128 stands for zero in the data rows.
Each row in the table below has a label, given by one hidden rule.
[113 160 129 105 117 151 142 108] f
[ 87 104 145 102  97  71 176 107] g
[ 74  44 165 130 139  74 153 122] g
[ 45 170  38 186  56 181 201 129] d
[ 90 165 111 113 171 100  92 148] f
[ 91 120 171 130 175  85 128 139] e
[ 92 156 136 106 134 123 124 125] g
[178 187 137 100  86 122 157  91] g
[ 59 183  32 182  68 197 176 134] d
[149 147 121 166  82 163 105 131] d
[174 132 154 143 132 152 119 138] g
[156 102 154 124 175 110 106 132] g
[115 145  97 173  81 155 159 129] d
[179 128 117  83 110 206 121  83] f
[131  38 178 143 185 116 132 135] e
[132 168 141 109  75  94 183 100] g
[179 103  91 142 150 117 131 142] d
[126 165 102 168  76 184 114 121] d
[ 85 151 166 106 132  96 158 110] g
[127 115 126 124 191  98 107 150] f
[ 77 130 164 115 150  95 164 129] g
[160 176 129 104  75 123 179  86] f
[110 139 124  89 114 160  81 143] f
[159 116  81 138 182 100 104 165] d
[128 147 129  71 101 175 117 107] f
[161 117 108 147 181  90 107 151] d
[178 146 125  97 107 195 134  86] f
[122 160  91 169  79 174 143 126] d
[140  47 173 145 185 133 126 135] e
[152 108 185 129 168 117 127 127] e
[165 102 104 150 176  91 116 165] d
[174 166 124  97  82 158 162  80] f
[139 131 132  84  99 178 140  97] g
[ 80 161  97 109 167 101  57 165] f
[147 101 153 125 172 113 115 138] g
[156 179 129  94  79 132 165  94] f
[113  63 180 124 172 114 151 123] e
[128 101 166 122 189 111 132 138] g
[ 69 146  67 121 168  92   0 172] f
[100 158 128  93 121 139 114 129] f
[ 86 111 175 107 161  86 148 136] e
[105 107 189 123 173  92 146 129] e
[164 107 114 144 161  98 114 157] d
[133  92 183 140 170 106 144 145] e
[ 92 148 133 112 168  94 111 142] g
[117 161 139 105 106 140 150 111] g
[202 101 117  84 127 253 123  59] f
[182 151 122  90 102 182 136  75] f
[147 121 147 127 178 102 123 152] g
[ 87  96 182 119 153  93 157 129] e
[ 78  53 170 122 146  71 161 138] g
[102 183  87 173  68 174 138 134] d
[143 103 139  80  97 200  91  95] g
[179  98 100 172 119 125 133 136] d
[ 73 155  92 115 150 109  10 161] f
[158  97 177 134 168 133 114 123] e
[ 85 139 113  99 119 139  27 156] f
[ 96  58 191 136 182 101 148 148] e
[129  87 179 139 184 130 130 126] e
[189 188 136  98  83 166 166  80] g
[ 87 147 109 114 161  93 101 156] f
[ 48 185  28 188  61 194 198 136] d
[ 83 112 186 122 157  90 162 134] e
[135 116 144 125 175  98 131 131] g
[167  77 176 148 168 154 104 133] e
[148 149 127  90 103 166 144  91] f
[128 152 135 113  78  96 171 103] g
[182 114 139 160 115 138 123 138] g
[104 153  72 175  78 173 176 127] d
[132 177 131  77 104 134 160  92] g
[ 40 186  13 194  59 187 194 128] d
[ 90 152 163  89 122  98 165 116] g
[ 78 150 134  99 145 109 134 130] g
[ 96 108 141 117  98  77 179 105] g
[ 86 153 122  89 125 133  67 153] f
[117  99 172 127 186  96 138 128] e
[ 83 155 164  98 144 113 130 130] g
[195 136 137  99 112 227 132  76] g
[144  90 117 117  85  17 153 121] f
[ 74 133 171 109 144  87 162 124] e
[170 124 140 163 103 153 116 124] g
[166 117  17 151 186  85  93 163] d
[152 107 120  87 112 220 111  87] f
[144 120  77 139 189  92  96 162] d
[179 129 132 167 105 159 117 141] g
[187 100  74 159 131 110 130 143] d
[ 77 153 154  95 147 101 130 133] g
[ 79 154 101 104 148 115  27 150] f
[101 104 188 110 177  98 142 129] e
[ 30 202   0 198  48 197 182 129] d
[173 170 124  93  98 165 166  76] f
[173 104 113 148 138 113 133 147] d
[147 117  73 140 180  82 112 167] d
[ 72 157 122 115 148 121  77 149] f
[181  90  46 173 102 132 163 141] d
[151 121 103 133 185  93 101 150] d
[162 179 139  91  89 157 152  81] g
[195 140 109 183  86 202  91 139] d
[181 111 168 143 156 144 111 146] g
[120  79 192 123 187 116 140 134] e
[103  77 198 125 184 100 145 131] e
[133 165 129 106  96 141 143 102] f
[135 124  80 165  90 162 161 119] d
[126 140 123  95 106 172 124 102] f
[ 75  76 171 116 148  88 165 130] e
[167 139 144 161 104 171 107 136] g
[180 126 143 163 127 143 110 139] g
[ 87 148 155 111 108  87 169 114] g
[171 123 141 173 120 149 111 136] g
[189  87 167 147 148 158 115 133] g
[106  16 173 129 200  97 123 142] e
[142 107  46 149 193  82  68 156] d
[ 61 152  99  99 143 119  10 163] f
[138 179 135  92  87 147 151  86] g
[114 138 137 111  82  82 170 116] g
[149 149 119 172  84 172 119 136] d
[160 178 132 115  70 125 172  97] g
[ 87 137 154 124 163  97 143 133] g
[111 115 152 120 178  95 126 136] g
[176 138 133 164  87 175 107 145] g
[156 136 112 108  68  62 184  93] f
[182 139 106 127  85  31 143 110] d
[192 103  37 167 155  96 115 167] d
[141 107 161 137 179 106 130 138] g
[ 59 194  54 185  56 184 151 132] d
Here are more rows. What is the label of each one?
[179  89  84 154 145 105 133 149]: d
[171 121 119 117  76  61 165 108]: f
[163 127 113 129 173 103 116 143]: d
[166 124 142 168 109 145 118 129]: g
[ 75 130 174 122 164  96 150 128]: e
[ 84  45 171 124 178  99 159 130]: e
[108  56 186 126 185 111 144 131]: e
[101  54 185 127 180 115 146 119]: e
[ 74  97 186 114 149  91 168 128]: e
[ 68 142 129  93 115 142   0 170]: f
[160 112  73 168 118 131 154 130]: d
[145 101 176 125 175 118 115 140]: e
[178 102 176 148 157 143 106 136]: e
[106  65 178 127 173 112 139 132]: e
[ 84 162 165 107 144 104 135 132]: g
[ 96 120 137  87 107 162  42 138]: g
[ 87 134 177 109 161  89 161 128]: e
[101 172  81 185  66 171 151 129]: d
[ 87 139 128  88 121 146  97 122]: f
[120 121 116  88 113 173  77 131]: f
[ 76 156  98 118 166 108  46 160]: f
[169 103 157 143 160 125 117 147]: g
[149 147 123 122  68  79 182 106]: f
[137 105 178 133 178 105 140 141]: e
[128 164 145 114  77  96 170  92]: g
[175 106  55 159 128 109 131 142]: d
Which column or columns does the hidden rule look at? Columns are counted from 0, in order:
2 3
A new table starts here. Its rows get labels from a new hidden rule, each label after its row.
[153 154  47 128 181 127 101 129] dn
[101  76 178 128 102 180 127 102] bl
[101 102 178 128 128 153 101 102] bl
[153 154 100 154 207 180 127 181] dn
[101  76 205 128 128  75 127 155] bl
[127 154 126 128 128 101 127 181] jp
[101 180 152 233 181  48 127 207] dn
[127 128 126 128 128 153 154 129] jp
[179 180 100 154  76 153 127 129] jp
[153 154 100 102 154 153 154 129] dn
[101 128 152 180 154  75 154 181] dn
[101  76 178 102 102 127 127 102] bl
[179 154 100 128  50 206 154  76] jp
[101  76 231 207 154 101  23 102] dn
[101 180 126 102 154 206  23 129] dn
[101 102 152 102  76 127 127 129] bl
[153 206 100 102 154 180  75 155] dn
[101  76 152 102 102 101 101 129] bl
[101 128 100 102 181 101 127 155] dn
[153 128 126 102 154 180 154  76] dn
[101 102 126 128  76 153 154 102] jp
[ 48  50 178 128 207 180 127 155] dn
[101 128 178 128 102 101  75 155] bl
[101  76 178 128 102 180 101  24] bl
[101 102 100 128 154 153 154 129] dn
[127 128 100 154 181 101 101 129] dn
[101 102 152 180 102  22 127 181] bl
[101 128 178 102  50 101 101 102] bl
[101  76 178 102 154 101 154 155] dn
[101 128 152 128 128 153 127 155] bl
[127 128 152  50 128   0  75 129] bl
[153 128  74 207 154 153 127 207] dn
[101  76 152 154 128 127 154 129] bl
[232 206 100   0 128 180 232  50] jp
[179 128 126 128 181 101 101 102] dn
[101  76  47 233 255 101 127  76] dn
[206 206 100 102 102 180 154  50] jp
[101 102 178 102 102 101 101 155] bl
[101  76 178 128  76 127 127 129] bl
[127 128 100 154 102 180 127 129] jp
[ 74 102 152 128 102 206 127  76] bl
[179 180 100 128 154 101 154 181] dn
[101 102 126 128 128 101 127 155] jp
[101 128 100 128 154 101 101 155] dn
[ 74 128 126  76 128 101 101 155] jp
[101 128 126 128  76 153 180 129] jp
[101 128 152 154 128 153 127 155] bl
[101 128 126 154 128  48 101 207] jp
[ 74  76 126 128 128 101 154 129] jp
[101 128 126 128 181 153  75 181] dn
[153 128 100 180 154 127  75 155] dn
[101 154 152  76 102 101 101 129] bl
[153 154 100 154 154 127 127 181] dn
[127  76 178 207  76 101 127 129] bl
[206 206 100 154 181 127 127 129] dn
[206 206 100 154  76 153 206 102] jp
[101 154 152 102 128 127  75 129] bl
[101 154 126 154 102 153 127 155] jp
[ 74  50 178 128 181 153 101 129] dn
[101 102 205 180 128 127 101 102] bl
[101 102 152 128 128 153 154 129] bl
[101  76 152 128  50 153 127 129] bl
[179 154 100  76 128 153 154 102] jp
[206 128 100  76 102 153 154  76] jp
[101  76 178 128  76 127 101 129] bl
[101 102 152 128 128 127 154 129] bl
[101  76 178  76 102  75 101 129] bl
[153 154 100 128 154 127 101 155] dn
[101  76 152 128 128 153 127 155] bl
[101 102 178 128 102  75 127 155] bl
[101 154 126 102 128 101 127 129] jp
[127 102 100 102  76 153 127 102] jp
[101 154 152  76 102 127 101 129] bl
[127 128 126 102 128 127 154 129] jp
[127 180 100 102 128 101 154 129] jp
[153 154  74  76 128  48 180 129] jp
[101  50 126 102 154  75 101 155] dn
[127 206 100 128 102 101 127 181] jp
[179 206  74 154 181 127 127 129] dn
[101  76 152 128 128 206 127  76] bl
[ 48  76 152 128 128 232 180  76] bl
[ 74  76 231 233 233 180   0 155] dn
[101 102 178 128 102 127 101 129] bl
[127 154 100 128 128 127 154 155] jp
[127 128 100 128 128 153 127 129] jp
[179 206 100 102 128 101 154 129] jp
[101 102 178 102 102 101  75 181] bl
[153 128  74 102 102 101 101 155] jp
[ 74 102 100 128 154 101  75 102] dn
[179 180 100 154 154 127 127 155] dn
[153 154 100  76 154 153 180 102] dn
[ 74  76 178 128 128 127  75 129] bl
[101 128 126 102 128 153 101 155] jp
[101  76 231 255 181 127   0 155] dn
[127 128 152 128 154 101 127 102] dn
[153  76 100 102  76 180 154 102] jp
[153 180 100 102 128 101 154 129] jp
[127 180 152 128 128 153  75 181] bl
[153 180 100 128 154 101 127 181] dn
[101 128 152 128 154 153 127 155] dn
[101  76 152 180 181 153 101  76] dn
[101 128 152 154 128 153 127 155] bl
[127 102 126 154  76 153 206 102] jp
[206 154 100 102 102 153 154 102] jp
[255 154  21  50 102 180 154 129] jp
[127 102  74 154 102 101 154 181] jp
[127 180 100 154 128 127 154 155] jp
[ 48  76 205 180 128 180 101 102] bl
[ 48 154 126 128 181 127 127 129] dn
[232 206 100  24  76 153 206  24] jp
[153 154 100 154  50 206 127  76] jp
[101 102 100 154 102 153 180 102] jp
[101  76 178 154 128 127 127 129] bl
[101  76 178  76 102  48 101 129] bl
[153 180 100 102 181 153 180 102] dn
[232 154  74  24 128 127 232  24] jp
[127  24  74  76 102 127 101 102] jp
[127 102  74 128 154 127 127 129] dn
[232 206 100   0  76  75 180  24] jp
[101 128 126 128 128 127 127 155] jp
[ 74 128 178 128 102 127 127 129] bl
[101 102 178 128  76 127 101 155] bl
[153 128 100 128  50 180 127  50] jp
[127 102 126 154 181 153 154 129] dn
[127 102 126 128 128 101 127 129] jp
[179 180  74  76 128 101 180 155] jp
[179 128 100 128  76 153 180  50] jp
[153 128 100  76 128 153 127 102] jp
[179 154 100 207 154 101 127 181] dn
[179 206 100 128 128 127 154 129] jp
[127  76 126 154 154 153 101  76] dn
[127 154 152 102 154 127 127 155] dn
[153 128 100 128 181 127 154  76] dn
[ 74 102 126 255 154  22 154 181] dn
[127  50 126 128  76 153 127 102] jp
[127 128 126 154 154 127 127 155] dn
Here are more rows. What is the label of each one?
[153 154 100 207 207 153 101 181] >> dn
[101 128 152 154  50 101  75 181] >> bl
[101 102 205 180 102  75 154 129] >> bl
[153 128 100  76 154 153 180 102] >> dn
[179 154 100  76 207 180 180  76] >> dn
[101 128 126 154 154 180 101 181] >> dn
[179 206 100 102 128 127 154 155] >> jp
[127 128 100 128 128  75 154 155] >> jp
[153 102  74 128 128 153 154 129] >> jp
[101 128 126 128 128 127 154 129] >> jp
[101 102 178 128  50 101  75 155] >> bl
[101  76 178 128 128 153 127 129] >> bl
[206 154  74 102 207   0 127 181] >> dn
[127 128 100 154 102 101 127 181] >> jp
[101 128 100 128 154 153 154 129] >> dn
[101 128 126 128 128 101 127 129] >> jp
[ 74  76 205 102 102  75 127 129] >> bl
[153 154 100 128 154 101 127 181] >> dn
[101 102 152 128  76 127 101 102] >> bl
[101 102 205 128 128 127 127 129] >> bl
[127 102 126 128 128 127 101  76] >> jp
[101 154 152 154  50 127 127 233] >> bl
[101 102 205 128 128  48 127 181] >> bl
Which column or columns does the hidden rule look at? Columns are counted from 0, in order:
2 4
